In the rows, 128 means zero.
Rotation paths and how fast each direction turns (deg/step):
Each turn is a multiple of 5 degrees from 10 to 175, or 0.
Each row of a path follows its step; steps can be skipped.
Rotation 1:
step 0: 133 135 133 152 114 120 134 129 134 112 128  85 131 151 119 105 137 129  98 145 138 125 153 171 137 111 100 124  80 133 119 131 124 101  92 106 133 145
step 2: 125 106 155 131 146 155 131 134 135 113 119 110 131 154 147 113 127 123 104 159 149 146 152 127 142 140 102 133 128 129 139 135 122 105 123  80 182 127
step 4: 121  97 134 103 164 138 132 105 119 129 122 147 119 103 118 133 100 123  83 149 152 137 164 143 140 124 120 115 150 110 115 113  99 125 106 109 148 104
step 5: 119  97 140 123 154 116 130 117 114 119  93 116 148 142 154 113  96 149 149 115 116 109 108 120 152 163 154 164 140 140 134 148 141 164 111 130 128 113
step 7: 147 112  98  95 140  84 139 131 143 144 101 137 142 144 109 133 120 156 129 115 129 104 134 133 154 115 140 166 114 137 110 106 152 162 107 135 119 130
step 8: 126 146 129 130 129 161 105 132 129 133 125 127  97 114 125  95 123 174 131 164 118 109 110 122 104  99 114 114 142 109 130 124 159 151  98 140 157 113
step 9: 148 100 110 111 109 112 137 168 136 130 101 148 144 138 126 110 133 127 151 131 113  93 133 132 132 100 137 146 108 134  99 140 169 100 153 101 129 140
step 10: 123 135 121 118 127 141 121 121 150 118 163 141  83 136  75 121 137 141 102 168 142 131 119 102 109 111 111 161 129 117 138 147 156 128 130 146 123 122
step 12:  96 124 124 120 133 136  97 112 110  94 169 134  87 149 135 124 115 124 141 143 152 133 122 128  99 121 149 147 117 123 111 163 136 108 151 117 110 105
step 13: 121  96 142 118 138 145 141 139 114 159 145 146 165  97 126 151 140 114 112 122 162 125 131 128 130 143 136 138 113 163 141 138 154  87 109 158 112 138
Speeds:
129 128 132 129 117 122 127 117 129 124 132 116 129 137 124 120 120 132 139 132 129 139 127 123 128 135 125 140 121 123 122 134 130 136 125 135 117 123
155
137 133 130 136 134 132 135 130 131 123 130 120 123 126 126 123 135 125 120 132 126 117 125 133 118 142 136 126 127 139 134 138 134 135 120 140 127 127
145
125 128 124 136 124 135 114 113 124 128 126 127 140 140 137 118 139 120 135 130 121 117 127 132 128 129 126 123 132 124 132 131 134 129 128 119 131 125
120
136 116 127 134 133 125 132 126 132 136 121 123 124 123 116 125 121 132 132 132 120 121 126 124 131 133 135 126 139 121 126 116 129 142 130 117 131 120
25
Rotation 2:
step 0: 130 112  97 146 129 152 109 103 169 120 123  99 136 122 131 120 145 113 138 125 106 112 150 124 124 135  99 138 127 127  93 110  86 149 128 152 137 136
step 3: 128 119 102 162 149 130 157 114 118 120 129 145 108 126 117 139 152 124 131 144 136 147  97 148 128 114 124 133 115  78 120 100  87 111 146 125 109 118
step 4: 123  97 139 112 131 106 121 129 138 130 120 123 117 172 119 118 135 122 146 126 134 112  93 116 100 152 139 114 134 111 146 125 176 167 140 111 146 120
step 5: 122 163 152 126  93  98 128 118 106 147 133 132 121 117 150 154 127 127 144 127 103 140 102 128 109 116  70 147 115 141 127 137 116 114 126 106 129 130
step 6: 123 134 103 104 152 138 146 137 154 129 174 111 142 163 134 114 150 107 144 121 135 167 142 151 155 156 117 110 121 125 129 138 125 115 146 116 120 131
step 8: 133 150 113 126 134 148 104 138 137 142 150 142 152 121 140 120 115 126 152 132 124  97 169  91 109 151  96 165 110 117 127 107 100 136 125 126 131 135
step 10: 144 132 157 130 102 114  97 170 122 122  96 149 151 149 142 119 115 137 125 114 126 122 146 100 141 141 163 110 156 143 123 137 122 127 146 113 116 142
step 11: 133 141  97 139 140 156 126 112 106 111 102 132 125  88 123 150 152 121 116 135 125 103 129 143 151 113  94 130 146 106 111 126  97 115 148 106 133 156
step 13: 145 167 136 141  85 117 123 107 100 128 108 120 117 123 134 115 113 114 113 121 116 122 129 121 117  84 137 153 128 156 134 147 136  98  98 110 135 113
step 14: 144 142 101 130 182 132 135 116 142 142 140 154 136 142 153 110 156 135 140 121 129 134 153 160 163 108 143 133 121 100 126 125 116 129 104 117 112 113
Speeds:
121 128 129 127 142 135 136 122 124 136 127 117 131 127 126 126 134 130 131 127 133 125 133 136 138 127 133 130 118 113 134 137 137 129 141 129 132 131
135
127 135 117 134 126 127 130 127 139 132 119 123 137 130 123 109 133 119 132 132 126 126 123 119 132 133 121 129 140 130 134 128 138 128 126 134 128 135
175
124 139 125 127 130 134 124 127 123 126 127 132 134 134 127 142 116 120 136 130 133 131 129 119 128 140 124 118 125 126 137 125 130 119 132 114 127 135
20
120 123 122 148 121 127 118 138 120 122 126 129 119 133 126 133 132 129 127 123 133 116 132 121 138 124 126 121 127 126 124 125 130 126 135 139 129 130
40
127 135 131 133 129 138 124 123 132 126 126 131 129 127 127 131 139 123 105 128 133 124 114 127 123 130 125 129 115 138 137 134 126 128 132 130 125 126
175
126 135 137 124 122 126 131 139 127 137 122 129 128 139 124 130 124 126 116 130 126 129 130 125 115 122 137 122 130 120 125 134 134 129 125 133 144 137
130
Rotation 3:
step 2: 107 130 125 129 125 122  94 139 147 105 162 141 135 153 135 147  95 110 124 116 133  93 137 124 143 121 133  99 148 143 171 127 154 116 153 133 122 150
step 3: 129  90 135 133 112 146 108 120 141 125 142 134 143 164 123 144 128 130 128 123 127  92 135  99 158 142 128 120 147 132 170 140 114 118 106 116 103 163
step 5: 156 132 139 108 113 111  92 157 123 134 178 117 129 109 123 145 125 148 150 154 117 148 148 121 137 116 121 132 112 157 119 140 100  99 118 122 144 125
step 6: 144 136 147 105 137 123 146 137 125 123 192 138 129 130 111 134 137 134 113 161 145 138 129 119 137 141 123 135  82 162 120 130 125 127 133  98 144 152
step 7: 145 125 163 106 141 144 158 133 137 111 149 150 123 113 151 114 111 118 120 165 143 114 125 104 109 144 120 135 115 136 148 131 121 164 154  92 153 130
step 8: 146 111 164 130 113 118 147 145 124 132 143 146 145 113 157 128 101 123 119 127 135 117 136 149 118 115 135 137 160 132 170 134 109 172 146 136 167 130
step 9: 157 101 131 131 121 120 138 151 132 122 161 119 136 150 128 119 126 102 102  96 163 120 143 143 143  81 139 131 143 134 153 123 114 154 123 153 135 122
step 11: 135 140 123 113 137 106  84 151 139 135 137 140 138 105 103 119 136 119 141 100 109 122 109 100 117 119 136 140 118 109 172  92 120 121 114 109 146 153
step 12: 149 135 142 117 123  84 102 137 154 143 131 140 151 130 149 141 134 102 145 128 123 121 141 123 146 130 140 119  97 123 146  81 121  98 146 104 123 150
step 14: 126  95 134  98 139 150 109 126 103 145 156 172 121 125 142 131 123 108 158 158 121 123 117 132 142 103 144 161 139 142 137 140 151 134 142 113 120 115
Speeds:
136 122 132 127 129 129 117 115 124 133 131 123 139 133 127 137 117 125 127 126 117 138 125 123 130 131 128 130 123 128 113 126 130 128 127 112 132 124
45
130 135 127 132 125 119 131 130 125 126 134 125 140 136 129 146 128 128 125 121 139 135 141 140 134 129 133 123 120 132 133 126 132 119 130 135 129 130
110
118 127 135 137 129 135 119 113 134 130 126 130 121 132 122 131 126 118 133 132 129 133 131 126 127 116 120 124 126 122 133 118 122 120 126 137 135 138
40
123 128 126 128 135 128 134 119 122 128 128 126 126 138 144 126 113 135 131 124 132 134 124 131 131 118 125 132 140 137 140 127 128 131 125 121 118 130
60
Rotation 4:
step 1: 158 158 138 130 136 132 123 154 108 109 120 155 138 113 126 143 144 139  72 158 130 119 133 109 125 101 109 113 164 134 145 148 113  86 118 119 117 119
step 2:  96 115  89 107 122 103 104 115 138 131 106 151  83 121 142 132 120 127 149 126  97 108 139 113 131 101 121 112  79 105 142 125 132 143 122 149 138 141
step 5: 141  97 101 111 157 131 120 107 123 109 162 112 100 132  96 125 122 119 129 133 113 169 143  98 110 127 136 134 100 158 131 120 110 144 123 126 119 170
step 6: 140 143 125 131 135 119 166 135 129 135 141 165 120 121 119 132 126 141 106  93 175 118 142 163 145 138 139  89 132 137  80 145 148 129 120 135 131 104
step 7: 138 128 134 147  94 164 123 121 139 160 139 117 118 119 124 118 111  74 144 119 105 105 115 126 141 121 138 135 134 102 158 131 128 149 179 128 153 130
step 8: 146  94 140 134 159 113 113 157 122 105 148 137 163 193 157 135 127 131 134 119 152 156 142 100 114 142 130 140 123 134 132 124 108 119 142 117 111 122
step 9: 101 127 112 114 118 143 113 132 105 139 117 134 119 129 102 161 131 146 150 115 104  75 132 146 151 156 122 138 159 145  85 115 165 117 111 125 119 129
step 10: 131 158 153 104 124 138 148 118 140 127 157 103 125 126 121 139  97 119 123 150 117 128 132 113  74 130 126 115 152 103 157 139  95 107 117 153 167 133
step 11: 149 138 115 158 131  89 134 152 148  93 101 122 131 141 170 118 108 155 148 135 136 113 122 134 163 139 117 106  91 120 136  90 136 122 122 125 129 110
step 14: 145 116  95 145 128  99  94 105 163 126 110 112  89  93  96 138 125 121 118 134 125 140 142 119 174 127 126 144 141 126 128  94 121 131 113 125 130 110
Speeds:
130 124 120 125 140 129 121 129 143 124 132 127 125 127 141 119 124 123 122 128 121 118 132 123 126 131 122 133 124 143 129 131 124 128 129 123 124 116
115
133 124 124 135 128 133 122 133 126 122 110 135 130 121 120 124 134 120 130 123 129 124 127 131 134 138 126 115 128 125 122 125 129 114 121 122 129 118
145
131 130 112 135 128 133 125 125 124 116 124 132 142 133 121 137 129 132 128 134 133 121 135 117 131 130 123 132 119 125 129 133 121 144 127 129 127 130
110
128 136 133 129 123 128 128 132 122 132 121 134 116 131 133 125 120 149 135 126 124 123 130 130 136 130 134 131 115 124 122 138 127 128 133 124 121 118
155
130 117 134 130 131 142 135 122 122 130 126 121 125 127 119 130 120 126 126 129 126 137 136 128 128 126 133 131 132 130 139 132 108 124 122 130 120 119
155
133 139 136 129 126 129 136 119 120 138 128 127 129 125 127 120 141 129 129 121 125 116 132 117 128 134 117 122 139 132 134 131 130 135 127 128 120 126
125
132 124 132 124 140 119 132 132 124 116 129 128 125 118 124 134 126 134 132 117 138 130 125 133 135 129 121 137 134 129 129 114 130 138 130 130 124 118
130
124 127 139 133 129 127 124 128 138 123 123 126 131 131 120 121 123 135 135 116 132 137 139 122 123 133 117 127 118 135 133 132 131 122 134 139 132 137
135
